In the rows, 128 means zero.
The rows of A fall into 4 groups, which share some directions, and each row is roughly a mix of its group's hidden directions.
A, 148 rows:
[[137  92 157 116 156  99  53 126 111 117  68 111  94 131 129  99 124]
 [108 118 160 139 120 129 171  94 183 118 103 139 105 138 208 132 118]
 [110 134 157  95 107  90  39 100 143 126 138 115 140 157 117 152 155]
 [123 178 108 138  97 161 203 120 137 149 166 140 138  95 151 159 108]
 [138 141 128 117 114 123 108 189 142  92 152 128 103 131 178 183 182]
 [105 101 138 148 129 164 163 112 172 103 115 103 110 122 213 142 118]
 [ 90 120 114 129 135 127 134  76 108 154  60  93 143  87 137  80 137]
 [ 89 103 143 133 153 146 169  87 147 112  89  97 135  76 185 130 136]
 [138 118 139 141 152 139 143  82 155 159 117 155 119 215  93 115 102]
 [138 101 210 114 114 135 113  98 147 113 146  97 134 118 152 163  75]
 [108 104 156 137 147 157 168 110 168  99 116 107 115 102 205 160 126]
 [131 146  68 147 163 114 180 149 105 119 111 182 101 141 110 118 172]
 [146 112 140 124 107  66  77 131  90 113 110 157 103 139 101  77  92]
 [ 97  92  88 151 179 113 163 120 146  91 135 168 150 154  98  99 160]
 [151  96 155 117 159  77 116 169 106  97 133 160 148  95  79  89 122]
 [139 121 122 139 186 104 148 115  94 118  63 164  70 111 126 106 117]
 [158 139 132 112 165 132  58 124 104 169 104 124 105 153  67 123 106]
 [127 106 160 106 111 103  96 175 117  89 136  95 154  58 154 130 152]
 [152 123 159 123 144 121 116 178 170  92 143 153  87 153 177 173 151]
 [156 148 108 127 102 116 114 160 117 138 185 162 142 186  65 133 129]
 [101 152 105 133  80  77 168 128 140 107 125 172 120 136 174 120 179]
 [159 165 165 105  82 147  90 139 113 167 121  85 106 102 158 159  98]
 [132 121 109 156 175 175 153 134 163 124 133 151  93 105 156 118  57]
 [133 135  97 148 147 166 161 176 145  93 162 143  98  85 177 158 109]
 [ 94  95 137 134 169 140 154 108 139  97  84  98 125  71 183 129 147]
 [152 133 152 120 135 120 110 182 166 100 140 150  86 155 177 175 162]
 [116 138 105 121 111 125 114 174 106  90 149 109 128  41 167 146 143]
 [129 152 108 144 142 154 164  76 140 185  99 147 112 192 105 118 116]
 [130 120 124 144 152 146 144  76 144 170 116 148 134 190  79  94  87]
 [119 167  48 133 101 134 100 174 121 160 123 130 128 132 125  92 169]
 [105 119 150 142 111 140 167  96 177 119 103 125 104 131 216 132 116]
 [138 135 174 123 162 163 139  82 164 148 110 119  96 168 153 187 117]
 [163 157 164 117  96  95 123 152 153 124 181 187 114 157 121 154  99]
 [114 123  74 144  87  86 121 129  79 117 125 149 134 123  98  58 116]
 [ 85 153  90 119 100 129 114  74 100 147 121  90 154 148 111 152 186]
 [128 124 157 112 109  89 101  76 107 163  93 124 146 179  79  98 137]
 [135 107 130 127 163 194 104 127 105 140 124  55 140  88 115 146  98]
 [149 142 129 128 105 163 140 148 133 129 214 124 160 146  93 175 101]
 [ 98 130  88 138 112 139 143  77  79 147 123 100 163  88  89  92  98]
 [164  80 188 122 177 113 107 132 102 103  87 122  96 117 118 122  94]
 [157 117 185 104  93  71 122 136 102 142 110 131 158 159  86 104 159]
 [119 140 103 134 111 132 142  77 101 178 118 122 159 174  63  95 124]
 [ 90 134 128 132 100  85 164  99 149 113  88 153 115 104 197 102 151]
 [162 124 129 112 147 106  89 176  96 139 143 141 156 122  47  97 127]
 [128 104 104 139 155 145 150 180 133  68 178 130 134 134 134 174 173]
 [143  87 133 134 178  93 148 162 114  95 130 168 151 112  75  82 130]
 [114 131 110 121 112 126 111 170 105  89 147 103 133  36 164 138 135]
 [138  96 156 131 133  89 145 107 118  94 169 165 154 178  65 128 115]
 [130 156  83 155 146 169 177  98 141 169 128 157 106 183 110 129 107]
 [108 138 142 134  67 137 170 113 154 112 139 112 121 120 211 159 130]
 [131 133 185 112 111 118  84  84 135 131 110 115  92 105 168 148  67]
 [149 142 109 140 129 175 155 193 139 142 120 113 109  71 181 117 109]
 [127 116  88 128 136 105 114 184 102 112 149 139 170  92  76  79 150]
 [117  92 141 144 163 145 149 144 192  89 121 137 105 152 194 143 149]
 [132 156  75 159 146 179 177 110 138 168 128 154 103 157 118 119  88]
 [ 96 131  43 150  88 139 126 165 121 119 137 115 141 112 151  83 153]
 [168 108 172 122 138  99  74 142 114 124  90 142  74 144 131 103  81]
 [137 125 172 103 118  65  88 135 131  94 136 153 116 170 127 165 177]
 [104 131  78 146 142 172 159 148 133  91 173 117 131  74 160 164 126]
 [ 93 135 108 129 105 110 127  78 107 165  68 112 141 101 131  64 128]
 [144 124 156 110 108 160 131 162 129 142 175  77 198 107 101 152 141]
 [122 114 134 123 129 124 118 170 122  75 144 112 122  40 176 143 120]
 [ 94 101  97 136 157 146 123 101 101 136  65  79 139  88 133  86 146]
 [ 91 136  71 141 123 159 152 112  95 120 147  97 157  53 126 123 112]
 [135 152 112 131  91  77 144 150 140 117 154 194 120 187 120 125 164]
 [113  92 145 113 128 111  42 123 129 126  82  81 129 135 139  95 148]
 [114 124 106 131 135 159 114 166 133 111 134  96 129  37 175 120 108]
 [116 167 106 137  87 141 184 125 156 124 192 156 141 147 146 173 136]
 [106 151 119 124  85 149 159 122 158 136 196 117 189 139 122 163 153]
 [ 77 152  73 126  93 107  91 109 152 134 126 131 135 164 148 120 190]
 [102 145  65 157 141 115 166 100 132 127  98 182  85 146 147  96 129]
 [147 161 115 114 124 166 144 163  98 170 149  94 174  73  89 139 137]
 [ 82 176  60 131  84 124 124 114 151 148 143 140 140 147 146 126 176]
 [114 159  83 125  65 149 103 165 151 153 174 106 164 144 135 126 157]
 [123  97 164 140 147 128 144 114 183  94 114 144  90 170 193 150 128]
 [139 107 150 143 161 139 150  82 157 157 112 153 126 194  92 102  85]
 [ 99 102  80 151 126 128 170 174 144  85 146 135 157  97 157  94 164]
 [137 143 116 127 110 140 155 157 126 108 215 138 166 136  93 177 138]
 [145 162 116 113  97 115  96 112  63 172 125 118 138 111  66 109 100]
 [133  71 136 126 162 131  86 154 111 127  84  83 151 126 101  74 147]
 [153 100 171 109 163  85 112 178 121  97 145 153 158  91  84 111 134]
 [127 150  82 144 107 170 193 163 134 148 174 125 176 118 113 125 143]
 [153 129 139 145 165 141 146 112 166 154 115 178  89 192 118 116  85]
 [151 134 155 120 140 118 115 170 170 105 134 154  84 166 174 178 165]
 [116 150 138 128  99  68 171 116 159 116 126 194 119 160 155 125 165]
 [ 96 138  44 147  84 144 127 160 115 126 135 108 141 103 154  88 149]
 [119 139 153 118 119 115 113  69 125 182  64 118 124 112 128  80  93]
 [118 112 187 102 107 100  49  93 148 113 131 105 124 149 144 155 120]
 [127 155 172 121  95 130 150  85 153 122 170 142 117 122 161 188  81]
 [113 184  93 141  97 143 194 106 145 143 168 167 124 121 148 157 113]
 [159 142  94 128 107 109  89 187 104 120 172 158 121 170  79 125 136]
 [130 150 168 121 118 147 124  65 143 154 105 112  86 158 166 180 102]
 [139 153 105 129  91  82 136 153 130 123 168 189 132 185  96 121 155]
 [111 151  85 139 159 184 119 150 175 133 131 119  96 105 187 158 132]
 [116 107 181 119 141 114 166 133 174  81 152 137 148 102 173 169 154]
 [154 155 184 104 106 140 143 130 128 132 184 118 149 102 121 198 105]
 [137 170 133 110  94 113  94  76  75 174 121 118 125 128  79 134  96]
 [ 86 118 100 143  91 123 175 139 151  85 151 127 152  96 188 125 161]
 [164  99 191 100 136 132  81 165 111 126 138  79 159 112  97 144 128]
 [118 155  94 131 136 174 113 159 150 146 105 101  96  77 196 136 131]
 [114 164  97 140  90 150 189 128 154 133 193 150 158 141 133 160 137]
 [134 119 116 126 158 132 148 170 119  82 191 138 158 120  91 176 168]
 [ 96 109 119 132 157  93 148 117 132  99  65 140 108 110 174 106 186]
 [100 105 126 131 156 139 119  83 114 150  58  88 135  88 134  79 118]
 [114 109 136 143 102 113 111 106 165 102 111 142  77 190 193 129 119]
 [120 160 100 125 118 166 118 154 130 163  89  87 113  69 185 121 143]
 [ 98 138  67 144 130 167 150 144 115  99 170 109 141  61 147 151 125]
 [145 119 143 136 187 106 158 105  96 115  75 166  73 107 124 121 101]
 [133 133 111 115  96  75  70 141  79 127 134 141 138 115  76  82 116]
 [101 110  87 137 160 171 143 112  98 133  88  66 144 114 128 131 181]
 [145 115 153 111 109 160 117 171 127 142 167  70 196 108 101 138 142]
 [140 102 151 113 155  89 124 181 128  92 160 151 175  90  86 113 153]
 [110 103 155 108 118 103  36 108 135 123  89  89 119 139 148 113 141]
 [143 144 109 135  93 111 144 173 141 100 196 173 128 178 121 155 148]
 [101 119  80 153  76 124 106 135 149 107 122 128  95 172 191  99 134]
 [132 102 177 113  93 155  87 130 151 138 159  67 177 120 129 131  96]
 [105 134 135 131 104  90 133  92 145 141  60 147  97 125 185  81 130]
 [111 143  77 148 150 180 161 153 144 109 154 124 112  75 174 157 117]
 [133 134  95 141 172 100 132 124  98 124  67 173  63 125 130  97 128]
 [163 129 192 113 176 121 141  87 106 150 105 142 116 128  80 149  90]
 [160 122 185 106  95  66 116 128 101 143 103 142 138 169  90 104 149]
 [135 138  79 127 105 108  83 160  80 144 134 129 144 122  69  74 125]
 [155  93 175 114 155  73 113 166 112  90 130 160 138  94  96  99 117]
 [135 116 115 126 165 137 148 164 116  89 185 132 161 126  84 176 172]
 [117 140 140 130  92 107 114  92 141 160  67 132  93 128 180  79  98]
 [171  82 190 124 180 119 119 136 102 108 101 127 104 116 104 123  83]
 [ 95 104 137 138 137 127 144 107 150 103  79 113 107  80 208 111 127]
 [151 144 108 125 146 154 159 158  82 162 131 113 165  73  70 109 122]
 [ 81 170  55 136  86 127 130 117 150 145 137 138 136 146 153 120 178]
 [125 101 164 106 122 103  90 174 129  85 140 101 155  60 153 129 147]
 [141 110 150 141 157 138 143  85 155 162 110 151 126 199  91  97  88]
 [160 169 141 105 104 160 120 161  97 177 142  87 154  77 106 149 119]
 [118 115 120 126 159 126 166 153 125  76 183 139 168 100 104 171 170]
 [143 160 121 141 128 144 212 127 131 127 180 174 131 124 115 165 103]
 [169  83 205 121 169 126 129 126 114 107 127 123 123 118 101 139  74]
 [133  99 147 124 140 128 117 188 142  72 162 120 136  60 164 139 118]
 [151 139  93 120 126 125  79 163  76 144 153 122 144 133  49 113 127]
 [126 118 190 101 110  97  53  96 141 110 124 112 106 143 152 161 115]
 [135 130 124 117 142 117 156 161  90 125 146 127 181  50  79 109 137]
 [161 157 165 107 117 120  91  89  88 175 108 121 104 143  86 141  82]
 [168 100 187 119 147  92  85 145 120 112  95 147  82 133 132 109  86]
 [128 132 133 116 118 120 110 185 129  84 142 114 113  70 187 165 161]
 [166 120 181 111  93  74 128 138 102 142 113 143 143 181  87 107 149]
 [106 109 152 129 152 167 140  89 137 134  85  75 126  73 177 134 108]
 [ 94 137 111 130 103 118 129  76 111 165  63 104 133  99 147  72 126]
 [118 132  83 144 161 100 126 118 109 122  66 169  68 137 139  89 139]
 [123 143 113 114  89 114 110 179  95  97 144 100 133  67 161 152 171]
 [110 113 107 133 148  91 158 162 134  65 140 164 126 121 150 142 196]]
In each list below, one row fits none of the groups, and each other row fits one group, some only roughly. Which row is it?
- q_96: [160  96 165 114 179  99  61 164 138 112 106 148 102 146 106 111 124]
- q_372: [117 124 122 126 122 134 126 163 116  96 137 106 133  26 172 126 112]
- q_349: [111 122 110 141 133 139 157  65 119 170 114 127 163 165  70  87 110]
- q_790: [134 120 114 138 121 178 195 163 125 136 165  94 188 103 114 130 142]
- q_917: [121 134 137 136  83 135 114 109 142 146  94 113  93 105 196  94  69]
- q_250: [124 167  70 149 132 168 162  92 119 181 119 139 113 175 100 127 122]
- q_357: [179 114 152 114 172 116  73 175 109 137 115 141 110 134  75 106 106]
- q_145: [109 126 146 139 108 101 162 108 176 114  96 161  96 144 206 114 135]
- q_384: [ 94 121  74 149 152 156 155 154 146  81 154 128 126  76 174 144 144]
- q_508: [159 129 101 131 115 102  89 195 109  98 159 159  96 175 110 134 150]

q_384
- q_526: [113 122 101 145 151 168 149 131 127 128 125 112 133  42 149  99  72]
- q_111: [153 116 122 147 179 137 169 132  95 133  77 148  89  93 121  91  84]
- q_54: [160 133 162 115 112  99 106 175 154 114 128 151  92 186 158 158 171]
- q_267: [130 139 130 122 116 107 118  91 128 158 124 143 137 221  79 133 163]
- q_714: [164 141 133 114 138 149  84 139 102 161 162 116 145 152  47 142  99]
- q_83: [145 152 129 129  82 141 144 135 133 142 209 141 165 150  87 148  90]
- q_779: [101 117 104 139 136 181 134 128 140 135 119  78 147  54 166 107  99]
- q_752: [156 157 149 119  84 114  92 110 129 185 121 145 115 168 102  97  74]
- q_823: [146 135 109 155 171 162 165 113 156 148 133 173  92 184 112 130  85]
- q_616: [ 93 140 125 140  64 128 161  75 152 123 136 122 121 166 188 152 134]
- q_61: [146 137  96 125 114 152  74 139  82 169 131  92 141 139  66 101 104]
- q_887: [143 155  88 149 168 179 163 107 128 166 139 151 107 165  87 143  93]
- q_863: [160 169 139 113  84 106  83 125 110 182 129 147 117 152  89 105  85]
- q_786: [142 124 125 132 104 133  73 112 112 174  85 107 104 165 115  74  82]
- q_932: [107 156  86 144 141 150 163  62 130 178 102 142 120 175 105 119 128]

q_887
- q_34: [143 123 189 104  78 129  80 124 134 161 129  81 159 113 130 110  88]
- q_27: [133 119 171  95 101  68  82 157 112  96 125 118 140 119 135 144 188]
- q_597: [159  87 170 125 187 124  92 170 163 102 105 142  90 147 146 127 123]
- q_998: [119 112 119 128 133 143 125 160 107  99 142  96 147  27 147 117 103]
- q_133: [ 96 165  79 132  96 157 175 106 105 153 147 101 171  87 121 138 148]
- q_792: [108 119  91 146 147 182 146 131 127 136 125  93 144  54 145 100  86]
- q_525: [101 130  90 124  88 125 115 129  70 122 130  79 165  66 118 109 145]
- q_576: [166 146 168 112 171 147 105  98 117 176 108 127 105 157  79 158  97]
- q_427: [139 149 187 102  99 105 108 106 142 113 183 140 133 139 125 198 112]
- q_318: [130 141 143 122 140 147 206 116 124 143 163 126 189 108  87 159 149]
- q_807: [126  81 154 143 150  84 131 112 149  80 107 175  91 172 147 102 112]
- q_809: [143 137 174 127 133 127 187  97 132 109 175 160 131 120 117 183  84]

q_34
- q_612: [144 152  87 152 165 184 172 107 124 168 129 144 106 163  96 139  96]
- q_853: [122 145 149 115 131 145 187 114 134 132 173 118 187 115 102 184 163]
- q_811: [162 106 210 100 154  89  79 149 144 109 125 143 117 122 122 139 112]
- q_933: [139 141 147 123 135 110 115  75 133 177  96 155 114 198  84 109 113]
- q_253: [127 115 131 136 140 145 148 152 126 106 134 120 129  32 161 108  75]
- q_744: [132 161 143 131 103 137 192 110 144 120 193 160 138 127 133 183 102]
- q_968: [113 123  97 136  86 133 151 192 143  99 162 116 162  90 170 113 162]
- q_320: [118 122 101 136  82 134 150 196 138 103 161 113 163  88 167 108 157]
- q_683: [ 92 122  94 127 100 140 126 125  89 104 151  75 172  60 130 133 144]
- q_873: [174 141 160  97 158 125  64 167 101 158 117 115 126 104  78 131 118]
- q_793: [120 108 192 103  96 122  77 108 151 108 158  85 151 130 149 172 122]
- q_38: [100 166  79 131 108 143 153  72  96 176 107 109 145 150 100 129 162]
- q_700: [111 122  91 134  94 134 135 196 146 101 168 114 168  96 157 113 168]
- q_13: [160 127 190 112 171 114 104  86 119 147 103 144  97 151  91 149  87]

q_612
- q_689: [156 126 164 127 143 108 115 114 163 149 111 173  94 213 115 122 115]
- q_554: [132 109 151 119 181 153  83 100 117 159  75  89 122  97 108 105  90]
- q_464: [ 92 139 125 136 120 155 196  84 166 124 156 122 158 139 156 175 156]
- q_400: [120 149 103 136  81 104 170 155 142  97 185 169 140 156 142 153 169]
- q_606: [102 163  79 135 122 157 148  70 113 181 113 113 141 168  97 136 153]
- q_5: [128  78 153 142 159  85 128 118 145  81  95 170  89 158 150  95 113]
- q_181: [161 141 160 112 135 141  74 108 115 185 110 112 121 141  81 115  72]
- q_619: [129 132  84 148 153 137 205 146 120 118 156 163 152 153  89 133 167]
- q_329: [145 155 141 113 122 116  73  80  97 171 103 126  96 172  87 138 102]
- q_506: [103 104 157 120  86  59 122  82 122 110 118 140 157 171 111 100 156]
- q_366: [110 131  70 128 133 123  68 151 124 154  86 114 127 140 118  72 172]
- q_489: [110 124  66 134 127 128  82 157 117 148  86 107 131 134 123  64 169]
- q_893: [143 126 110 159 172 170 179 116 153 144 130 166  99 152 120 115  65]

q_506
